128 stands for zero in the data rows.
Some points, one per row:
[170 138 144 170 138 179 154 176]
[138 182 163 176 173 173 154 179]
[134 173 144 144 131 150 141 128]
[147 138 163 131 160 160 154 141]
[182 147 138 141 131 173 179 176]
[150 144 160 150 138 170 138 170]
[166 173 179 163 147 147 170 170]
[141 131 138 157 138 163 150 154]
[128 138 128 128 150 182 160 160]
[131 144 131 128 138 147 134 157]
[150 160 128 160 138 141 128 131]
[131 128 160 157 144 141 131 131]
[131 128 179 128 147 147 179 128]
[166 170 134 182 134 144 160 166]
[170 134 154 154 160 173 173 150]
[182 170 163 176 150 131 141 150]
[163 141 154 141 131 128 160 157]
[157 182 182 141 182 138 138 144]
[138 157 141 131 141 160 131 157]
[157 134 160 134 182 182 179 179]
[147 176 138 134 141 150 134 176]
[160 179 179 141 166 131 131 150]
[144 150 138 157 144 166 157 138]
[182 179 144 147 182 176 179 170]
10 more points follow, each with its number after it:
[176 131 128 154 157 131 173 138] 0
[176 138 157 170 179 138 173 176] 1
[138 150 163 141 157 163 176 160] 2
[147 173 179 170 157 128 134 163] 3
[144 176 141 170 131 141 138 141] 4
[131 157 131 173 166 160 160 128] 5
[182 150 150 163 173 131 176 144] 6
[141 176 141 179 131 131 128 128] 7
[154 173 154 134 128 128 134 134] 8
[173 141 134 134 160 173 170 141] 9
Which of these numbered points is nearest to each point below, looking only along the 3 directions in which the first points spread most? Its number follows each.
[128 163 182 131 141 138 141 131] > 8
[138 138 160 128 138 128 128 131] > 8
[173 173 170 173 182 131 128 128] > 3
[170 157 138 182 131 134 134 144] > 4
[170 147 138 128 131 157 150 179] > 0
[163 147 157 134 141 163 170 182] > 9
Here are 10 other points, each followed by its number:
[131 150 182 150 182 173 166 154] 0
[134 176 163 179 134 166 131 176] 1
[138 147 131 141 141 179 160 179] 2
[160 147 150 163 150 163 154 154] 3
[134 154 131 134 128 138 131 173] 4
[182 170 138 141 144 182 182 173] 5
[176 150 173 182 154 173 173 182] 6
[166 154 163 163 157 150 170 134] 7
[173 182 173 170 141 144 154 160] 8
[182 170 160 182 182 144 157 166] 9
Which of these numbered points is nearest to each point below, looking only along the 3 directions in which the first points spread most? Its number follows each.
[170 160 144 182 176 182 173 179] > 6
[134 166 179 163 179 157 144 163] > 7
[154 163 163 134 173 154 154 154] > 7
[179 179 176 150 160 157 176 154] > 9
[138 144 182 138 179 182 179 144] > 0
[157 131 138 179 154 182 138 179] > 2
